Rotation paths and how fast each direction turns (deg/step):
Each turn is a multiple of 5 degrees from 10 to 175, or 0.
Rotation 1:
[ 2.57 -1.40  0.09  1.76 -2.84  0.49 -0.76 -3.94 -1.28  1.83  0.62 -0.45
 -1.81 -1.46 -2.55  1.43 -1.27  0.19  3.44  1.41  2.34  0.43 -2.29  4.11
  0.70]
[ 2.83 -0.80  0.55  2.46 -1.42  1.29 -1.24 -2.78  0.02  1.48 -0.70 -0.03
 -3.68 -1.71 -2.79  1.46 -1.58  0.22  2.83  3.51  2.73 -0.41 -2.59  2.10
  0.21]
[ 2.44 -2.46  0.59  2.55 -2.05  0.98 -2.33 -2.77 -1.13  1.85 -0.81  0.68
 -3.36 -2.38 -2.26 -1.16 -2.52  0.37  2.37  2.23  3.10  0.68 -0.79  2.01
  1.97]
[ 2.69 -1.88 -0.03  2.82 -2.68  0.45 -2.59 -2.19 -2.22  1.63  1.07 -1.06
 -2.32 -1.56 -1.51  1.53 -1.86 -1.21  2.22  1.11  3.82  0.78 -1.75  2.68
  2.22]
[ 2.40 -0.92  0.03  2.13 -1.66  0.61 -3.29 -1.00 -0.95  0.64 -0.35 -1.41
 -4.69 -1.66 -2.43  2.57 -1.98 -1.63  2.38  2.82  2.92 -0.03 -2.09  1.13
  0.79]
[ 1.43 -2.33  0.39  1.18 -1.60  0.38 -4.20 -1.42 -1.48  0.34 -0.93 -0.28
 -4.93 -2.03 -3.09  0.07 -2.91 -0.85  2.66  1.75  1.89  0.80  0.09  1.48
  1.63]
[ 1.11 -1.92  0.00  0.74 -2.81 -0.33 -3.17 -2.16 -2.40  0.65  0.85 -1.38
 -3.26 -1.12 -3.02  1.97 -2.29 -1.57  3.11  0.08  1.73  1.22 -0.72  3.71
  1.27]
[ 1.18 -0.78 -0.06  0.30 -2.26  0.29 -2.43 -2.02 -0.58  0.21 -0.18 -1.51
 -4.43 -0.98 -3.89  3.31 -1.83 -1.03  3.65  2.04  0.95  0.24 -1.91  2.80
 -0.34]
[ 0.83 -1.99  0.43  0.15 -1.87  0.56 -2.31 -3.05 -0.24  0.58 -1.30  0.33
 -4.56 -1.68 -4.51  0.27 -2.37  0.30  3.82  2.02  0.19  0.52 -0.40  2.99
  0.00]
[ 1.57 -1.98  0.23  0.91 -3.06  0.24 -1.18 -3.97 -1.52  1.69  0.39 -0.11
 -2.10 -1.29 -3.35  0.76 -1.79  0.44  3.80  0.63  1.24  0.96 -1.06  4.69
  0.73]
[ 2.47 -0.38  0.04  1.64 -2.15  0.89 -0.48 -3.25 -0.05  1.57 -0.04 -0.55
 -2.84 -1.23 -3.29  2.26 -1.26  0.13  3.44  2.77  2.03 -0.22 -2.93  3.27
 -0.15]
[ 2.43 -1.77  0.73  2.00 -1.54  1.04 -1.47 -3.11  0.10  1.59 -1.46  0.99
 -4.04 -2.13 -3.21 -0.45 -1.98  0.95  2.86  3.15  2.29  0.00 -1.41  2.05
  0.86]
[ 2.92 -2.31  0.36  2.55 -2.58  0.83 -1.92 -3.31 -1.99  2.14  0.34  0.26
 -2.24 -2.09 -1.99 -0.22 -1.95  0.30  2.56  1.32  3.50  0.71 -0.98  3.17
  2.06]
[ 3.13 -0.76 -0.01  2.96 -2.10  0.82 -2.08 -1.97 -1.19  1.19  0.55 -1.21
 -3.20 -1.55 -1.74  2.36 -1.48 -1.15  2.18  2.66  3.76  0.02 -2.70  2.06
  1.07]
[ 2.22 -1.88  0.47  2.27 -1.35  0.80 -3.55 -1.36 -0.89  0.68 -1.05 -0.28
 -5.10 -2.08 -2.67  0.78 -2.46 -0.75  2.05  2.93  2.51  0.15 -0.91  0.81
  1.45]
[ 1.56 -2.59  0.09  1.53 -2.34 -0.02 -3.91 -1.84 -2.51  0.93  0.36 -0.88
 -3.70 -1.68 -2.39  0.50 -2.62 -1.25  2.53  0.41  2.43  1.30  0.01  2.36
  2.14]
[ 1.62 -0.88 -0.17  0.97 -2.30  0.01 -3.07 -1.71 -1.73  0.34  0.83 -2.09
 -3.77 -0.94 -2.89  3.49 -1.98 -1.90  3.01  1.05  1.86  0.45 -1.83  2.79
  0.55]
[ 0.87 -1.27  0.40  0.36 -1.62  0.44 -3.14 -1.77 -0.46  0.08 -1.09 -0.70
 -5.42 -1.37 -4.19  1.74 -2.43 -0.79  3.50  2.21  0.66  0.22 -0.87  2.01
  0.02]
[ 0.77 -2.35  0.44  0.16 -2.70 -0.17 -2.44 -3.31 -1.53  0.93 -0.03  0.05
 -3.24 -1.61 -3.78  0.37 -2.55  0.02  3.88  0.40  0.63  1.27 -0.26  3.90
  0.92]
[ 1.61 -0.83  0.10  0.71 -2.88  0.41 -1.01 -3.47 -0.88  1.09  0.48 -1.01
 -2.62 -0.87 -3.58  2.54 -1.44 -0.30  3.83  1.35  1.36  0.27 -2.33  4.45
 -0.27]
[ 2.04 -0.91  0.33  1.57 -1.49  0.97 -1.14 -3.15  0.58  1.28 -1.41  0.25
 -4.12 -1.63 -3.83  1.08 -1.70  0.85  3.47  3.16  1.39 -0.38 -2.16  2.74
 -0.13]
[ 2.13 -2.61  0.51  2.02 -2.26  0.82 -1.51 -3.86 -0.88  1.95 -0.44  0.99
 -2.66 -1.86 -2.84 -1.05 -2.11  1.04  3.06  1.85  2.35  0.71 -0.82  3.40
  1.37]
[ 3.14 -1.36  0.18  2.82 -2.75  0.78 -1.17 -3.10 -1.41  1.93  0.79 -0.84
 -1.78 -1.35 -1.73  1.57 -1.41 -0.21  2.55  1.95  3.54  0.17 -2.47  3.30
  1.33]
[ 2.89 -1.09  0.37  2.95 -1.46  1.27 -2.19 -1.84 -0.31  1.23 -0.77 -0.42
 -4.30 -1.76 -2.30  1.33 -1.87 -0.42  2.28  3.58  3.27 -0.46 -2.06  1.01
  0.88]
[ 2.28 -2.87  0.54  2.34 -1.89  0.57 -3.66 -1.77 -1.73  1.32 -0.55  0.01
 -3.90 -2.24 -2.27 -0.59 -2.72 -0.49  2.02  1.61  2.97  0.75 -0.13  1.52
  2.41]
[ 1.90 -1.72 -0.10  1.96 -2.87  0.13 -3.39 -1.66 -2.62  0.92  1.20 -1.74
 -3.11 -1.42 -1.96  2.17 -1.94 -1.81  2.47  0.71  3.12  0.83 -1.41  2.66
  1.68]
[ 1.61 -0.86  0.04  0.96 -1.53  0.34 -3.42 -1.16 -0.84  0.16 -0.45 -1.50
 -5.22 -1.43 -3.29  2.85 -2.03 -1.67  2.90  2.49  1.87  0.20 -1.68  1.37
  0.34]
[ 0.57 -2.37  0.46  0.32 -2.00  0.11 -3.65 -2.03 -1.54  0.43 -0.66 -0.10
 -4.87 -1.67 -4.06  0.39 -2.96 -0.69  3.41  1.21  0.73  0.94  0.25  2.44
  1.15]
[ 1.23 -1.83  0.04  0.38 -2.88 -0.06 -2.17 -3.01 -1.98  0.73  0.80 -1.14
 -2.73 -0.91 -3.43  2.11 -1.97 -0.79  3.78  0.28  1.09  1.11 -0.98  4.25
  0.70]
[ 1.56 -0.44  0.07  0.67 -2.00  0.52 -1.26 -2.90  0.14  0.80 -0.52 -0.63
 -3.92 -1.04 -4.09  2.66 -1.72 -0.11  3.92  2.58  0.79 -0.17 -2.35  3.18
 -0.74]
[ 1.39 -2.01  0.56  0.99 -1.81  0.72 -1.40 -3.59 -0.15  1.36 -1.30  0.91
 -3.73 -1.69 -4.04 -0.33 -2.35  1.22  3.65  2.18  1.13  0.40 -0.76  2.91
  0.55]
[ 2.37 -1.86  0.13  1.94 -2.99  0.69 -0.85 -3.89 -1.38  2.14  0.60 -0.03
 -1.68 -1.58 -2.53  0.60 -1.54  0.49  3.32  0.92  2.43  0.75 -1.57  4.19
  1.12]
[ 3.24 -0.66  0.30  2.72 -1.80  1.19 -1.03 -2.73 -0.32  1.61 -0.23 -0.51
 -3.08 -1.47 -2.64  1.99 -1.13 -0.02  2.80  3.19  2.96 -0.28 -3.09  2.26
  0.39]
Directions:
[-0.18 -1.12 -0.49 -0.40 -0.46 -1.13 -0.49  0.80 -0.77  0.75  0.11 -0.01
  0.62  0.04 -0.96  0.20 -0.50  1.15  0.27  0.60  0.24 -1.46 -0.89 -0.50
  0.08]
0
[-0.42 -0.79  0.39 -0.20  0.50  0.16 -0.52 -0.03  0.36 -0.06 -1.09  1.07
 -0.81 -0.55 -0.45 -1.82 -0.68  0.69 -0.10  0.29 -0.47  0.15  1.20 -0.65
  0.39]
115
[ 1.16 -0.02  0.11  1.43  0.12  0.58  0.74 -0.37  0.24  0.81 -0.12  0.55
  0.75 -0.40  0.96 -0.81  0.29  0.60 -0.57  0.78  1.33 -0.34 -0.61 -0.35
  0.52]
35
Rotation 2:
[ 1.13 -2.27 -0.34 -1.59 -0.41 -1.79  1.70 -1.13  1.78 -3.11  2.79  0.58
  0.11 -4.86  1.52  1.47  4.39  0.07  1.16 -0.97  1.12  3.61  2.03  2.34
 -0.86]
[ 0.90 -4.05 -0.33 -0.49  1.89 -0.03 -1.46 -4.09  2.48 -4.18  1.15 -2.85
 -1.85 -3.42  0.94  1.56  0.53 -0.72 -0.26 -0.21 -0.38  0.34 -0.50  4.12
  0.73]
[ 1.80 -0.55 -2.16  0.05 -1.91 -2.60  0.57 -3.00  2.62 -2.85  1.03 -0.36
 -0.68 -3.20 -0.82  1.82  3.92 -3.34  2.21  0.07  0.26  3.07  1.22  3.15
 -1.47]
[ 1.09 -1.69  0.47 -1.95  1.60  0.33  0.19 -2.69  0.14 -3.71  2.17 -1.19
 -1.36 -6.50  2.15 -0.10  2.37  0.83  0.18 -0.71  0.15  1.78  1.08  3.70
  0.68]
[ 1.42 -5.00 -0.30  0.19  0.24 -2.59 -0.28 -2.91  3.93 -3.40  1.85 -1.30
 -0.07 -1.70  0.04  2.38  2.15 -2.71  1.20 -0.42  0.79  1.66 -0.11  3.20
 -1.60]
[ 1.03  0.74 -2.71 -0.07 -0.27 -0.04  0.08 -3.66  1.38 -3.89 -0.04 -1.38
 -2.00 -5.35  0.38  2.10  3.27 -0.62  0.37 -0.37 -1.11  2.44  1.21  3.58
  0.92]
[ 1.74 -3.40  0.93 -2.56  0.72 -1.72 -0.50 -2.55  1.02 -2.60  3.97 -1.17
 -0.50 -4.06  0.96 -0.64  1.76 -1.96  2.45  0.56  1.53  2.20  0.76  3.84
 -1.33]
[ 1.39 -3.18 -0.78  1.67  0.80 -1.56  1.01 -3.42  3.32 -3.68 -1.06 -0.96
 -0.54 -4.38  0.73  2.61  3.18 -0.78 -1.20 -1.85 -0.93  1.26 -0.01  3.18
 -0.35]
[ 0.06 -0.94 -2.39 -2.28 -0.59 -0.18 -1.28 -1.90  2.43 -3.78  3.45 -1.29
 -2.17 -3.60 -0.15  2.03  2.05 -1.19  2.67  0.91  0.69  2.70  1.84  3.28
  0.40]
[ 3.03 -2.16  0.70 -0.38  0.59 -2.05  0.94 -5.06  0.07 -2.85  0.53 -1.84
 -0.52 -4.37  1.71 -0.59  2.68 -1.39 -0.01 -0.26  0.06  1.49 -0.86  4.29
 -1.37]
[-0.21 -3.33 -0.93  0.21  1.00 -0.86 -0.02 -0.53  4.10 -3.56  1.91  0.12
 -0.54 -5.46 -0.28  2.41  2.72 -1.71  1.50 -1.53  0.03  1.72  2.36  2.23
 -0.27]
[ 1.77 -1.58 -1.70 -1.62 -0.62 -0.74 -0.28 -4.77  1.02 -3.99  1.85 -2.82
 -2.13 -2.08  1.83  2.24  2.19  0.46 -0.13  1.08  0.33  2.96 -0.39  4.24
  0.50]
[ 1.75 -1.63  0.01 -0.04  0.72 -1.89 -0.25 -2.84  2.06 -2.44  0.85 -0.55
 -0.66 -5.86 -0.97 -0.65  2.28 -4.15  2.41 -0.51 -0.21  0.75  0.86  3.51
 -1.61]
[ 0.82 -2.97 -0.53 -1.00 -0.11 -0.86  1.45 -2.01  2.02 -3.77  2.19 -0.36
 -0.43 -4.04  2.36  2.58  3.89  1.58 -0.60 -1.05  0.49  3.32  1.32  2.65
 -0.25]
[ 1.01 -2.98 -1.11 -0.55  1.05 -0.53 -2.10 -4.10  2.85 -3.89  1.57 -2.94
 -2.06 -3.05 -0.54  1.22  0.26 -2.68  1.46  0.59 -0.30  0.50 -0.33  4.40
  0.21]
[ 2.17  0.03 -1.13 -0.23 -1.46 -2.41  1.88 -3.10  1.26 -2.75  0.85  0.11
 -0.34 -4.60  0.71  1.03  4.54 -1.78  1.34 -0.67  0.26  3.20  1.19  3.02
 -1.55]
[ 0.33 -3.88  0.63 -1.93  2.50  0.48 -1.05 -2.00  1.88 -3.90  2.84 -1.46
 -1.28 -5.71  1.58  0.69  1.18  0.16  0.48 -0.68  0.44  1.12  1.02  3.42
  0.57]
[ 2.04 -3.04 -1.49  0.44 -1.04 -2.89  0.39 -4.03  3.26 -3.36  0.66 -1.76
 -0.72 -1.11 -0.13  2.84  2.83 -2.50  0.70  0.07  0.47  2.16 -0.21  3.41
 -1.21]
[ 0.80  0.69 -1.55 -1.13  0.48  0.16 -0.26 -2.52  0.84 -3.45  1.34 -0.80
 -1.77 -6.81  0.26  0.38  2.82 -1.16  1.54 -0.38 -0.74  1.90  1.81  3.60
  0.74]
[ 2.00 -4.81  1.29 -1.86  0.51 -2.47  0.44 -2.85  1.95 -2.96  3.45 -1.28
  0.15 -2.53  1.75  0.73  2.50 -0.97  0.75 -0.07  1.59  2.44 -0.03  3.33
 -1.63]
[ 0.61 -1.66 -2.01  1.54  0.88 -0.61 -0.13 -3.41  3.58 -4.13 -1.04 -1.41
 -1.51 -4.72 -0.36  2.69  2.33 -1.69 -0.05 -1.23 -1.37  0.80  0.59  3.23
  0.42]
[ 1.38 -0.79 -1.47 -2.87 -1.06 -1.14 -0.21 -2.76  0.86 -3.05  4.02 -1.15
 -1.33 -3.44  0.93  0.76  3.07 -0.91  2.58  1.29  1.33  3.45  1.50  3.48
 -0.39]
[ 2.12 -3.36  1.41  0.42  2.22 -1.32  0.53 -4.09  1.54 -3.14  0.02 -1.40
 -0.36 -5.35  1.17 -0.22  1.91 -1.50 -0.48 -1.50 -0.54  0.39 -0.67  3.89
 -1.08]
[-0.02 -2.65 -2.18 -0.45 -0.77 -1.13 -0.22 -1.01  4.24 -3.70  2.29 -0.13
 -1.12 -3.28 -0.33  3.70  3.30 -1.39  1.64 -0.40  0.40  2.77  2.07  2.30
 -0.24]
[ 2.28 -0.73 -0.82 -1.73  0.22 -0.26 -0.59 -5.22  0.04 -3.57  1.25 -2.95
 -2.09 -3.67  1.56  0.15  1.61 -0.70  0.29  1.02  0.02  1.68 -0.57  4.77
  0.31]
[ 1.50 -3.12  0.57  0.06  0.40 -2.79  0.67 -1.60  2.82 -2.68  1.82  0.56
  0.35 -5.23 -0.32  0.48  3.08 -3.54  2.26 -1.23  0.43  1.71  1.45  2.82
 -2.12]
[ 0.64 -2.41 -1.30 -0.75  0.22  0.18  0.36 -2.93  1.97 -4.55  1.61 -1.66
 -1.58 -4.00  2.14  3.22  2.89  1.70 -0.98 -0.56 -0.01  2.58  0.70  3.10
  1.23]
[ 1.77 -2.00 -0.91 -1.06 -0.05 -1.74 -1.57 -3.85  2.44 -2.96  2.11 -2.19
 -1.44 -2.93 -0.96  0.27  1.13 -4.20  2.80  1.08  0.45  1.12  0.08  4.29
 -1.11]
[ 1.77 -0.81 -0.32  0.00 -0.12 -1.58  2.04 -2.56  0.88 -3.10  0.34  0.28
 -0.23 -5.99  1.69  0.90  4.61 -0.22 -0.12 -1.63 -0.36  2.68  1.40  3.05
 -0.87]
[ 0.03 -4.64 -0.24 -1.71  1.52 -0.19 -1.54 -1.93  3.05 -4.12  3.41 -2.12
 -1.55 -3.31  0.80  1.82  0.71 -0.67  1.25  0.14  0.94  1.31  0.81  3.39
  0.52]
[ 2.67 -0.75 -1.93  0.75 -1.28 -2.51  0.72 -5.03  1.86 -3.08 -0.70 -1.73
 -1.08 -2.64  0.13  1.91  3.40 -2.54  0.33 -0.12 -0.30  2.37 -0.17  3.82
 -1.24]
[ 0.37 -1.30 -0.32 -1.92  1.26  0.04 -0.27 -1.25  1.26 -3.26  2.86 -0.15
 -1.10 -6.97  0.61 -0.04  2.55 -1.18  2.21 -0.48  0.29  1.89  2.47  3.26
  0.15]
[ 2.14 -4.67  0.41 -0.52  0.48 -2.21  0.52 -4.06  2.37 -3.56  1.59 -1.97
 -0.23 -1.73  1.81  2.05  2.34 -0.38 -0.61 -0.40  0.87  2.17 -1.04  3.69
 -1.01]
Directions:
[-0.90  0.17 -1.00 -1.23  0.81 -0.72 -0.45 -0.31 -0.08  1.43 -0.44  0.22
  1.05  0.46 -0.54 -0.38  0.20  0.62  0.13 -0.54 -0.46 -0.16 -0.94 -0.86
  0.57]
0
[-0.53  0.22 -0.16 -1.44  0.05  1.02 -0.34  0.46 -0.67 -0.36  1.42 -0.22
 -0.47 -0.13  0.82  0.13 -0.17  1.58  0.02  0.50  0.45  0.63  0.49  0.01
  0.90]
140
[ 0.16 -0.93  1.60 -0.21  0.85 -0.30  0.72  0.70 -0.46  0.34  0.37  0.81
  0.91 -1.22  0.68 -1.02  0.31  0.39 -0.24 -0.83  0.31 -0.14  0.20 -0.27
 -0.59]
115
[ 0.55 -0.24 -0.06 -0.32 -1.26 -1.15  0.86 -0.03 -0.03  0.27  0.61  0.39
  0.63  1.52  0.45  0.57  0.98  0.28  0.01  0.30  0.79  1.18 -0.13 -0.26
 -0.78]
170
